In the rows, zero is written as 128.
One turn moves each row of this set onto another row. After a few examples, where does it send each row asked below?
q244: [123 134 148 129 107 140  96 151 138 129  93 126 135 120 101 142 126 142
 132]
q333: [116  99 145 145 111 115 149 142 134 111 109 129 151 123 114 114 113 131
 106]
q741: [138 118 138 119 104 122 147 137 147 123  91 155 158 124 134 147 122 143
 113]
q266: [133 139 118 109 127 140 129 145 149 141 120 101 141 144 102 129 104 134
 145]
q470: [108 143 127 143  76 141 122 161 111 122 127 151 124 130 121 146 126 111
 109]
q217: [106 162 129 105 123 158 133 130 116 101 126 147 125 131 142 132 128 129
 144]
q485: [ 87 101 132 120 105 153 146 151 145 117 130 130 108 152 114 139  99 124
 129]
q868: [103 121 121 113 102 149 160 134 115 120 133 158 108 132 105 133 124 124
 114]
q775: [108 155 134 110 131 101 159 149 138 128 128 112 146 136 121 132 113 130
 137]
q915: [123 150 134 104  74 145 141 126 135 144 116 120 133 107 131 120 135 123
 115]
q235: [133 107 134 139 101 113 158 155 139 121  93 127 115 114 115 155 130 123
 116]
q984: [130 124 125 117  97 150 121 177 148 140 115 121 144 142 125 136 147 141
 157]
q750: [ 97 116 120 143 120 122 132 141 130 112 134 140 130 157 121 158 124 152
 123]
q878: [118 129 144 118 108 143 137 155 126 131 106 103 175 138 136 131 124 142
 161]
q867: [137 137 129 103  89 122 136 151 114 107  94 146 129 153 135 121  92 128
 140]
q572: [ 96 123 127 144  91 151 158 166 102 129 101 135 147 130 144 138 122 157
 115]
q437: [120 141 131 144 115 148 149 131  99 113 149 129 130 146 127 111 120 128
 105]
q606: [112 132 153 131 116 157 137 155 149 127 105 122 122 169 135 110 114 153
 150]
q543: [138  97 145 119 108 159 146 135 148 124 123 141 120 161 127 129 101 145
 125]
q258: [120 138 139 110  90 151 136 162 139 116 106  79 136 109 121 132 128 135
 106]
q897: [110 140 148 136  96 162 113 158 140 139 124 137 110 155 141 124 114 134
 107]
q22: [127 129 168 109 133 170 153 147 141 124 106 131 151 128 141 153 125 138
 121]
q902: [101 147 122 110  88 130 135 138 118 134  87 108 112 163 114 122 109 133
 123]
q462: [140 149 108 126  94 161 145 141 101 126 100 124 136 108 146 135 125 133
 116]
q658: [117 136 131 121 108 144 159 155 134 101  91 122 135 143 122 141 114 151
 175]
q503: [118 108 150 142 135 170 125 148 138 114 130 107 130 135 127 149 116 131
 119]
q276: [118 161 153 126 110 150 132 172 114 102 138 129 114 119 114 114 126 137
 129]
q652: [129 125 153 124  95 132 161 138 120 114 130 118 123 176 141 126 139 126
 101]
q670: [102 134 148 101 118 168 160 142 155 133 121 122 131 129 122 127 147 108
 127]
q477: [130 132 124 102 117 113 151 148 157 110 126 123 131 159 147 144 141 119
 135]
q28: [122 159 128 110 105 136 148 169 102 102 100 106 111 114 126 140 138 143
 134]
q887: [121 129 130 135 108 167 157 157 108 124  85 136 114 151 129 136 159 140
 130]
q4: [104 115 141 125 104 146 105 155 133 127 137 122 135 139 146 142 157 122
 128]
q215: [142 148 126 117 105 117 161 169 103 104 104 122 124 139 113 148  96 135
 128]
q863: [140 150 115 105 125 122 142 154 145 113 135 133 145 126 145 126 113 150
 111]
q156: [118 111 132 115 122 157 151 160 133 114 106 124 151 132 160 137 143 101
 124]
q688: [141 132 141  95 116 130 115 147 141 124 112 133 120 161 127 133 100 158
 120]
q743: [140 110 110 137 105 121 149 148 115 126  81 114 135 148 121 132 118 112
 140]
q833: [111 149 109 126  83 133 155 157 111 108 110 145 142 125 106 157 121 132
 148]
q148: [124 147 134 128  98 140 122 160 131 122 152 107 105 134 147 119 136 121
 124]
q335: [100 122 126 142  98 157 159 154 111 145 112 144 133 105 119 135 121 113
 116]
q23: [118 136 157 126 104 143 170 157 130 110 108 114 103 138 110 136 130 134
  85]
q397: [ 96 111 143 128 112 131 151 149 114 139  76 124 153 143 121 121 120 147
 139]
q15: [106 158 150 125  90 111 141 144 121 122 105 109 155 119 132 121 126 137
 103]
q903: [135 130 126  99 105 146 173 150 129 121 120 124 126 160 101 109 127 113
 106]

q833 goes to q897
q868 goes to q688
q215 goes to q148
Now these:
q217 goes to q244
q23 goes to q477
q333 goes to q903
q22 goes to q235
q462 goes to q503
q276 goes to q984

One turn moves each row of this set onto another row. After a few examples, where does it send each row asked below?
q98: [122 106 152 166 117 110 164 136 109 126 110 123 150 136 121 140 120 124
 144 112 133 109 113 138 146 106 139 141 127 127 130 131]
q526: [145 110 138 113 106  97 148 131 132 110 142 104 146 140 116 116 143 128
 102 122 150 132 133 138 136 137 145 143 152 127 117 101]
q456: [124 133 128 109 105 119 167 114 122 113 132 108 156 125 116 120 122 123
 132 144 133 139 158 125 121 139 127 103 108 121 131 111]
q501: [107 110 155 129 127 118 157 144 122 135 136 117 152 137 109 139 101 123
 131 103 123 123 133 150 139 101 144 128 103 114 135 137]
q895: [147 146 126 121 130 127 112 114 120 114 110 105 133  98 145 106 127 129
 130 128 133 125 117  93 143 132  99 129 152 109 115 112]
q594: [122 160 126 143 127 134 133 142 150 140 148 139 127 103 129 142 118 113
 135 126 111 145 127 111 113 132 104 117 129 138 151 136]
q163: [144 136 139 114 125 115 169 111 144 138 126 116 159 144 131 144 153 134
 116 111 131 135 141 121 145 142 153 117 143 142 117 139]
q517: [111  99 115 153 138 122 116 152 148 127 151 125 116 125 130 113 125 103
 125 127 123 139 110 109 125 136 102 152 150 135 145 119]
q223: [122 138 133  95 128 130 107 104 140 129 125 116 128 120 154 115 119 123
 150 131 116 132 138  98 141 153 116 118 140 111  99 113]
q582: [129 137 110 101 131 129 113 100 138 119 116 107 131 123 134  96 123 132
 119 106 113 125 113 103 134 126 118 113 157 101 116 125]
q59: [111 100 162 133 122 108 152 145 129 137 139 125 146 148 129 159 109 115
 144 107 120 129 136 142 148 113 152 134 115 127 117 124]
q713: [104 128 125 143 119 121 119 133 145 141 134 136 122 114 109  93 125 107
 143 130 119 118 110 143 117 153 111 146 139 133 145 114]
q410: [136 100  98 123 125 136 105 119 117 147 122 132 113 133 136 167 143 147
 155 131 123 140 121 147 132 111 130 113 126 138 115 125]
q2: [132 140 137  87 137 131  99 117 142 118 146 106 123 110 141 110 123 130
 111 119 124 132 138 110 138 133 119 130 150 103 110 127]
q18: [135 102  98 129 111 148 114 139 113 144 114 121 114 137 131 130 132 167
 157 128 143 135 102 144 125 110 118 117 128 121 122 127]
q854: [111  92 156 159 122 110 158 134 111 121 129 127 146 137 133 161 114 111
 149 128 127 122 138 129 144 110 136 137 116 129 126 127]
q861: [118  96 118 126 136 124 167 105 126 130 110  97 157 143 119  94 143 123
 130 127 135 122 133 121 147 147 132 127 127 132 130 131]
q927: [121 106 142 149 111 108 159 147 113 118 128 116 151 141 111 137 104 127
 125 102 131 122 114 139 133  89 138 132 124 111 138 126]
q988: [122 131 120 150 143 131 133 148 163 157 135 132 126 130 141 127 130 113
 140 104 110 145 101 105 138 142 114 131 147 146 139 137]
q211: [136  99 106 110 124 138  99 135 119 147 130 131 116 136 116 146 135 167
 131 126 143 133 115 151 113 108 124 127 128 116 126 138]
q834: [147 106 127 128 127 118 162 146 123 110 140  92 153 134 145 134 130 121
 118 136 146 157 143  93 146 129 119 126 127 130 123 110]
q108: [122 150 126 137 100 107 119 135 155 132 149 150 120 121 115 133 125 114
 128 117 111 135 112 136 103 137 124 129 156 133 138 110]
q913: [145 104 110 138 123 147 108 137 109 137 127 120 107 116 141 154 148 158
 148 139 144 133 117 148 136 106 120 130 132 135 120 131]
q838: [140 111 112 104 126 137  99 144 115 158 125 126 120 121 126 153 127 153
 153 132 138 143 122 154 129 118 121 122 109 127 117 116]
q999: [138 131 131 115 134 119 106  90 133 117 119 127 129 118 150 132 141 124
 126 131 123 122 129  90 135 141 116 132 168 116 105 125]

q410 goes to q18
q98 goes to q501
Now these:
q582 goes to q223
q526 goes to q163
q713 goes to q594

One turn moves each row of this set onto another row. After a few examples, where does it send each row asked below?
q587: [ 84 105 121 130 134 138 124 128 104 169 118 128 135 161 124 121 124 155
 112 181 155 143 145 158 110 128 133 131 158 152 101 151 110 168 156 128
 120 117 134 126 109 137 137 119 108 134 124 135 112 146 143 101 160 134
 171 154 117 162 125]
q722: [117  82 104 105 131 134 146 120  97 128 119 115 141 122 126 137 167 158
 112 144 137 164 137 128 128 128 128 149 156 149 120 134 115 143 157 138
 127 157 123 106 133 150 112  98 117 126 105 110 114 113 145 115 153 156
 139 126 112 135 115]
q675: [113 103 111 149 122 135 127 110 139 126 119  97 147 128 119 133 154 160
 124 154 107 161 140 144 139 144 116 181 137 168  99 118 121 144 124 156
 149 135 135 115 134 134 122 109 150 170 133 141 110 118 159 128 144 138
 147 160 112 150 103]
q341: [121 114  95 120 115 120 133 125 114 114 138 127 153 141 128 130 125 145
 158 150 115 136 156 126 153 143  92 121 144 137 121 106 147 143 131 145
 167 127 140 102 112 124 106  90 121 153 171 144 115 130 148 104 156 123
 139 162 113 164 104]
q54: [110 120 110 114 119 139 151 114 140 101 151 136 128 163  96 149 145 170
 127 135 135 163 138 168 118 115 120 114 152 157  99 104 152 158 140 114
 156 138 121 110  98 133 118 124 135 136 157 133 110 114 170 127 167 158
 159 199 119 110 105]
q553: [134 105 149  98 129 132 117 104 116 115 132 105 126 159 110 156 147 113
 109 145 129 152 169 145 134 135 152 143 119 143  89 115 104 131 144 136
 126 130 125 150 102 133  97 133 118 139 138 147 144 127 131 121 172 146
 150 157 132 121 119]
q550: [124 128 126 118 144 141 150  91 118 138 143 147 104 152 101 113 147 111
 159 151 107 153 143 141 132 124 111 136 146 165  99 120 124 142 176 106
 140 139 140 112  70 148 149 130 130 174 161 153 132 131 158 132 146 136
 153 142 114 172  89]
q247: [ 90 116 104 137 120 128 142 127 114 123 126 148  95 150 102 108 146 137
 144 162 118 132 158 148 129 163  74 129 158 148 103 146 130 165 154 154
 125 119 124 111  93 128 107  95 125 122 148 133 112 129 144 111 135 100
 172 177 126 166 107]
q300: [145 115 147 102 152 112 119 118 100 140 148 113 117 157 105 140 124 150
 130 118 110 153 165 163 140 121 107 146 146 150 101 123 140 145 153 152
 122 120 119 115 104 157 114 128 129 140 154 146 148 116 175 147 165 152
 145 164 122 129 107]
q177: [119 116 130 125  99 132 136  96 149  91 139 130 114 167  98 124 151 140
 132 148 120 152 152 142 122 114 128 115 146 156  83 135 121 130 128 115
 152 166 107 112 117 136 127 133 145 130 128 130 110 110 157 112 173 173
 137 178 118 119 108]
q56: [104  86 112 103 135 137 149 122  77 161 110 110 134 134 129 154 142 154
 107 156 136 151 148 152 120 119 117 151 132 122  99 118 128 151 152 147
 138 140 126 123 123 139 112  95  99 135 124 108 120 101 123 103 139 127
 156 127 119 147 122]
q30: [104  84  95 120  98 133 157 100 101 142 130 107  99 143 118 127 139 120
 132 168 137 117 139 162 140 129 116 109 151 135 104 154 122 151 163 104
 142 103 113 124 100 109 126 119 129 144 135 113 113 116 132 104 125 114
 179 140 123 156 121]
q127: [116 131 101 117 128 130 144 115 120 107 135 127 132 154 123 148 124 145
 146 145 124 134 147 134 139 126  85 121 134 142 117 110 153 142 128 132
 166 123 147 108 108 133 104 103 118 143 196 151 103 133 150 105 153 135
 127 167 128 152 100]
q734: [115 121 134 131 134 122 153  87 105 121 134 156 118 169 120 144 145  96
 152 173 141 150 155 133 118 120 125 138 161 153  81 117 136 165 161 112
 139 129 140 132  67 136 106 112  97 145 127 133 139 131 130 125 123 140
 145 160  92 135 100]
q389: [119  93  98 122 106 124 157 106 104 141 138 100  86 159 114 140 143 110
 128 153 123 104 137 162 123 119 113 111 158 135  97 156 129 143 152 112
 132 120 122 125  84 120 130 147 121 151 128 117 115 105 125 103 117 131
 167 144 119 155 123]
q356: [115 126 139 120 130 117 153  97 102 127 136 154 115 167 121 147 152  95
 145 170 140 153 150 137 113 114 133 127 154 157  83 122 140 167 165 109
 133 133 135 131  62 137 113 110 102 143 126 132 141 133 134 116 121 144
 150 168  89 134 103]
q554: [115 114 113 135 120 143 145 103 153 117 127 109 150 128 104 148 149 166
 123 153 113 168 136 150 134 135 121 160 146 179  94 106 130 149 130 148
 154 132 130 124 123 136 120 121 153 160 148 146 113 115 168 138 144 146
 148 182 117 124 104]
q438: [125 105 123 124 124 121 129 127 124 128 140 119  98 174 113 153 162 109
 145 140 120 110 136 165  96 108  95 123 165 144  95 139 136 137 137 136
 137 152 139 119  77 137 115 159 108 142 114 129 109  83 147 100 142 152
 139 161 102 139 119]
q231: [124 137 153  97 124 142 161 107 135 114 141 131  90 132 125 149 140 117
 142 153 119 156 150 154 158 130  79 156 134 142 100 118 131 120 156 131
 129 132 119 117  93 152 114 111 110 151 162 133 149 101 163 149 134 140
 145 164 118 154 118]
q273: [ 96 125 123 121 134 162 153 118 133  95 136 122  92 162 111 158 149 151
 121 148 142 133 123 172 122 110  89 126 137 158 100 109 149 148 134 121
 135 147 129 122  95 142 101 128 121 128 181 144  96 116 146 101 146 145
 142 178 137 135  98]
q829: [113 125 115 127 111 137 143 109 146 102 140 125 143 140  96 141 150 165
 120 137 123 177 152 157 117 122 120 133 154 167  97 101 148 161 133 122
 157 139 124 120 113 126 122 122 139 135 145 135 107 108 168 137 153 157
 158 197 112 112 102]
q237: [119 108 128 119 107 135 131 100 137  97 140 123 130 154 103 118 158 133
 127 140 117 160 151 129 123 117 133 119 154 151  98 137 117 130 143 119
 148 171 112 113 124 154 130 128 135 117 113 122 103 114 153 116 175 178
 123 160 111 128 108]
q645: [123 104 136 133 155 135 162  93  93 121 142 127 122 178 112 135 135 127
 124 122 137 133 162 145 115 132 145 151 125 159  80 131 113 150 180 127
 125 123 119 130  71 131 114 106 128 134 122 147  98 123 112 136 150 156
 158 157 123 149 115]
q940: [ 93  94 106 116  98 144 151  93 115 139 119 127 111 143 117 130 127 139
 142 181 138 134 158 147 148 135 124 113 146 134 110 132 122 149 173  99
 154 106 117 125 106 106 128 101 123 137 141 105 112 136 120 114 136 117
 159 148 128 170 128]
q233: [101 119 121 146 115 135 135 127 129 133 110 143 104 152 111 103 129 163
 155 164 110 141 153 131 125 162  83 139 164 149  99 140 133 160 165 140
 133 109 119 105  98 135 116  87 144 137 133 126 120 132 146 121 122 117
 152 176 120 176 110]
q973: [130 101 146 106 124 138 126 103 115 117 136 109 128 158 107 154 139 111
 107 147 134 141 174 150 135 137 151 140 125 138  83 120 112 126 146 141
 120 126 126 144 112 133  99 131 113 136 136 149 152 128 126 125 171 140
 158 157 128 117 112]
q64: [111  81 114 103 135 134 156 122  84 150 116 113 138 126 128 152 144 162
 104 157 139 157 139 147 129 121 123 151 146 126 105 129 125 151 157 147
 128 140 130 121 131 139 112  95 102 133 121 105 119 105 124 107 142 139
 146 128 114 141 122]
q151: [142 117 143  96 148 121 122 119  93 143 154 113 113 150 109 139 118 150
 126 115 119 150 156 159 135 120 107 149 139 144  97 127 137 141 157 146
 117 115 117 111 110 155 120 123 134 141 148 159 153 113 171 144 167 151
 152 161 120 131  99]
q387: [128 102 109 105 107 114 126 133 113 132 121 128 149 135 120 128 135 148
 165 160  99 140 150 123 146 153 106 125 153 129 116 107 148 132 144 144
 159 133 141 112 117 140 115  91 128 159 147 120 144 121 144 109 152 121
 135 151 105 159 111]
q993: [110 104 128 131 132 130 123 127 121 151 112  98 135 136 121 123 149 160
 125 157 105 146 129 147 129 151 113 181 121 149  92 132 114 132 131 163
 139 138 138 127 135 145 132 101 146 170 131 137 115 109 145 113 157 135
 147 149 114 168 117]
q315: [112 131 133 118 135 133 152  92 114 142 148 148 100 158  98 114 153 105
 155 154 104 148 147 150 138 122 115 130 137 167  93 124 128 140 179 108
 142 139 133 113  78 149 150 133 123 171 170 146 129 134 157 127 149 137
 150 149 114 173  95]
q283: [ 94 104 104 105 139 133 130 126 113 124 145 132  88 162  97 166 161 110
 135 139 121 129 120 174 114 113 101 132 130 153 100 121 137 152 141 128
 151 151 142 127  76 129 127 159 124 134 159 129  99  98 146 106 165 120
 145 158 140 146  99]
q830: [118 102 121 127 111 138 147 126 120 102 145 132 113 177 100 152 158 131
 138 129 109 140 138 145 127 127 111 128 158 130  82 140 103 135 162 125
 161 162 105 108  89 144 130 144 131 136 107 135 105  70 144 119 151 175
 134 172 112 138 125]
q287: [116 101 128 131 140 132 114 133 115 155 109  98 132 142 124 121 148 156
 131 152 104 137 138 152 127 150 107 175 121 141  87 136 113 127 131 156
 138 146 131 131 125 151 132 100 134 173 123 130 123 109 144 104 155 129
 153 146 117 170 121]
q530: [104 131 116 129 128 153 154 117 123  96 142 108 114 157 112 150 136 157
 127 144 136 139 140 156 134 113  81 122 135 151  99 104 157 140 130 120
 155 134 133 123 100 138 104 114 121 133 194 148  88 124 146 104 150 144
 147 179 132 142 100]
q88: [124  93 115 122 118 124 136 123 111 136 146 106  89 162 106 146 161 109
 144 143 115 110 127 173 102 105  92 121 166 140  97 155 144 143 144 126
 128 133 133 124  73 135 119 153 112 143 121 115 108  98 137 104 134 131
 152 149 111 139 118]
q175: [ 88 117 105 107 132 131 129 140 107 117 144 141  87 153  93 151 159 117
 140 147 123 135 130 165 116 128  84 130 133 154  97 128 135 157 137 127
 138 145 137 136  78 129 120 141 114 129 171 135 100 111 140 103 168 100
 160 166 146 147 101]
q13: [ 89 100 110 114 102 157 150  92 123 145 119 137 129 144 124 130 127 141
 143 178 134 141 163 151 148 135 124 109 142 140 112 124 125 157 179  98
 150 110 118 126 109 110 124  92 124 138 143 101 110 139 128 115 140 118
 153 157 128 166 120]
q651: [ 96 104 124 128 122 126 125 135 106 139 141 130 124 164 120 140 147 130
 128 155 157 131 120 139 122 132 137 135 162 130  76 160  85 149 156 115
 146 131 106 122 106 159 128 146 114 143 104 144 116 102 154 110 166 158
 145 161  93 151 139]
q147: [124 107 142 134 155 133 165  95  93 122 135 118 119 174 111 143 146 132
 120 127 134 136 160 150 112 126 150 154 125 155  75 125 115 152 184 124
 128 124 113 128  68 144 110 111 132 131 126 144  97 121 117 127 146 157
 152 159 118 150 121]
q318: [124 133 145  96 130 143 155  99 132 115 140 127  87 122 124 150 146 120
 147 158 125 151 150 154 155 132  83 162 139 138 101 114 131 116 158 128
 126 136 123 121  99 163 116 107 115 147 156 137 153 106 166 146 144 133
 147 160 109 151 111]
q631: [ 79 110 125 135 136 152 128 125 102 171 108 128 139 162 129 126 126 151
 108 178 146 145 155 164 107 123 129 127 148 152 100 142 119 172 154 130
 119 120 138 125 108 134 133 110 113 130 136 134 110 145 144 102 155 128
 171 152 119 162 115]
q353: [111 104 127 128 105 141 134 135 117 116 148 123 123 167 111 149 156 121
 140 141 122 132 119 150 123 128 117 136 161 127  85 148  93 144 162 112
 151 144 105 119  91 154 130 148 118 142 101 140 104  73 142 120 149 166
 133 162 104 146 135]
q67: [ 83 123 101 120 128 125 137 129 109 123 133 156  81 155  87 135 155 120
 140 155 120 124 151 156 116 153  74 131 145 153 106 135 133 162 146 152
 126 134 134 125  79 126 115 118 116 123 158 133 103 121 142 120 140 100
 167 175 129 156 112]
q718: [135  95 118 107 112 125 121 135 112 131 115 129 151 135 116 124 138 151
 167 154  98 141 150 127 153 151 107 126 153 126 106 116 141 135 146 137
 155 141 131 107 112 144 120  92 130 163 134 110 154 113 144 110 149 118
 137 148 107 158 120]
q71: [104 119 130 141 110 145 132 114 132 137 112 139 117 156 115  97 128 166
 159 165 109 147 151 135 133 155  88 139 159 153  92 139 131 161 164 133
 135 112 116  98 102 142 116  88 147 142 124 116 125 132 151 124 129 123
 143 180 121 175 114]
q891: [ 88 100 117 132 125 132 124 137  98 153 127 119 134 159 133 128 142 136
 121 174 166 130 125 151 118 134 136 137 162 143  96 158  93 154 156 115
 135 117 120 119 113 159 128 129 110 138 111 141 114 126 160 102 167 145
 163 147 101 155 132]
q79: [122  96 115  99 127 128 149  98 118 110 130 114 132 139 115 127 172 160
 120 133 130 167 142 125 126 120 133 134 159 157 111 143 119 133 151 129
 128 167 121 108 130 154 119 109 133 116 107 116 118 115 145 120 169 171
 130 146 107 127 121]

q438 goes to q283
q387 goes to q993
Now these:
q718 goes to q287
q147 goes to q356
q973 goes to q645
q67 goes to q127
q675 goes to q722
q829 goes to q237

